Each row has a name. Each question is about the rows just above it.

[107 134 110 144 112 120 127 185  72  85 128] -> veriv
[155 133 114 135 163 147 110 110 159 143 159] -> Delu
[ 84 137 175 129  70 120 167 185  72  85 128] -> ditud
[124 127 119 107 135 132 144 112 109 110 137] -> tel
Give the next 3 entries after [107 135 132 144 112]. => [109 110 137]
How many times does Delu hold [133]? => 1
Times [110] occurs in Delu: => 2

[116 144 115 135 126 103] = rela
[105 158 158 135 128 158] = zoz
[120 153 120 119 120 120] = bap
[134 134  80 134  80 125] = tuvos
[134 155  96 124 152  79] = Resal
[113 119 109 119 119  93] = butu
Count of [80] in tuvos: => 2
Count of [121] in bap: => 0
Count of [119] in butu: => 3
What are the next 3 entries after [134 134]? => [ 80 134  80]
How many times does zoz hold [158]? => 3

[121 121 122 127] -> torul
[132 122 124 125] -> Kat
[121 100 140 152] -> tuzik
[108  92 169  69] -> Sop
[126 104 132 139] -> zavi
[109 132 109 153] -> Vimu
[119 125 127 119] -> lamat
How many times does Kat hold [132]? => 1
Which row holds [119 125 127 119]? => lamat

[160 137 165 143 180 119] -> nagi
[124 135 124 135 162 135] -> gol
[123 135 146 139 162 123] -> Dimi
How many times does gol hold [135]? => 3
Whose row is [124 135 124 135 162 135]? => gol
How many times does gol hold [124]? => 2

[115  96 118 145]  Lakeg
[153 124 148  94]  bulu
[126 126 137 138]  Lub
[184 135 184 184]  Zus
[117 130 120 143]  lugi
[ 92 134  99 177]  binu
[ 81 136  90 192]  Nasab
[131 128 130 183]  Darad
[127 128 127 127]  Naf
[ 95 128 128  95]  Fiba
[140 126 107 112]  ziz
[121 129 123 137]  tada
Times [184] occurs in Zus: => 3
Count of [137] in Lub: => 1
Times [127] occurs in Naf: => 3
Whose row is [184 135 184 184]? => Zus
Count of [95] in Fiba: => 2

[123 134 139 134 123 122 134 115 129 130 117 124 139 132 128 136 126 132
 116 134 127 134 134 127 130 125 132 125 137 125 132 128 127 131 127 125
 113 132 123 133 120 134 126 121 128 101 122 131 123 129 117 130  89 121
 133 126] = buv
[117 118 169 116 139 107 151 114 134 143 130 121 150 147 127 147 143 147
 127 140 136 127 108 118 112 140 132 128 144 132 130 128 124 147 142 123
 179 147 105 121 127 148 132 146 126 105 133 128 135 116 154 130  89 146
 117 127] = vaz
[138 130 136 135 120 121 135 113 127 129 118 123 142 132 127 136 122 132
 114 133 126 136 136 123 133 123 133 123 137 122 133 128 127 128 126 125
 113 132 125 134 118 134 123 120 122 100 122 132 121 130 115 132  89 120
 134 125] = Fosik
[136 129 139 134 123 122 134 115 129 130 117 124 139 132 128 136 126 132
 116 134 127 134 134 127 130 125 132 125 137 125 132 128 127 131 127 125
 149 132 123 133 120 134 126 112 129 101 120 131 119 135 103 129  89 112
 139 126] = fot
Whose row is [138 130 136 135 120 121 135 113 127 129 118 123 142 132 127 136 122 132
 114 133 126 136 136 123 133 123 133 123 137 122 133 128 127 128 126 125
 113 132 125 134 118 134 123 120 122 100 122 132 121 130 115 132  89 120
 134 125]? => Fosik
How many times does vaz hold [147]? => 5
Whose row is [123 134 139 134 123 122 134 115 129 130 117 124 139 132 128 136 126 132
 116 134 127 134 134 127 130 125 132 125 137 125 132 128 127 131 127 125
 113 132 123 133 120 134 126 121 128 101 122 131 123 129 117 130  89 121
 133 126]? => buv
Give the next 3 entries after [136 122 132]. => [114 133 126]

[114 147 136 127 126 122 131 116 175 126 124 140 127 103 128 132 136 158
 125  82 122  91 138]  lut
[112 131 141 128 148 136 142 119 137 130 111 170 114 113 123 146 131 128
 117 115 119 109 178]  Kosok
[113 134 123 122 140 144 142  97 128 129 122 144 125 125 107 140 130 124
 117 110 121 102 155]  keki
[130 129 120 120 129 146 136  93 126 129 124 136 128 139 109 131 131 123
 128 116 121 112 141]  feguz
[164 120 115 116  97 126 124 113 127 132 125 124 141 149 126 120 134 136
 162 130 121 139 128]  lesos
[125 131 122 111 140 134 123 108 124 134 117 135 109 126 116 129 121 135
 111 108 108 113 132]  kub
[157 115 137 116 134 126 143 132 146 134 102 161 123 127 133 136 126 141
 133 108 108 130 158]  gifi
[127 131 145 142 153 123 135 152 117 132 125 148 130 125 141 136 123 120
 125 152 130 139 145]  mafuf
[135 146 136 149 133 132 142 120 160 121 130 156 152 126 128 151 147 120
 143 105 137 111 158]  datuf
[157 125 138 135 121 133 142 144 125 131 130 151 145 138 130 134 123 134
 153 166 127 156 151]  kov
Count of [127] in kov: => 1
The next 3 entries after [128 151 147 120]: => [143 105 137]
Count of [126] in lesos: => 2
Times [120] occurs in datuf: => 2
Give the next 3 entries after [156 152 126 128 151 147 120 143]. => [105 137 111]
What are the next 3 entries after [125 131 130]? => [151 145 138]

[127 127 131 127 129] = Tiru
[132 116 134 128 129] = naza
[132 186 110 133 132] = sovu
[132 125 134 124 185] = geg
Which row holds [132 116 134 128 129]? => naza
Times [127] occurs in Tiru: => 3
Count of [129] in naza: => 1
Times [187] occurs in sovu: => 0
Times [128] occurs in naza: => 1

[107 106 137 129 137] -> rotaz
[128 128 128 128 128] -> vage
[115 117 123 139 129] -> Zel
Times [128] occurs in vage: => 5
How many times does rotaz hold [107]? => 1
Count of [117] in Zel: => 1

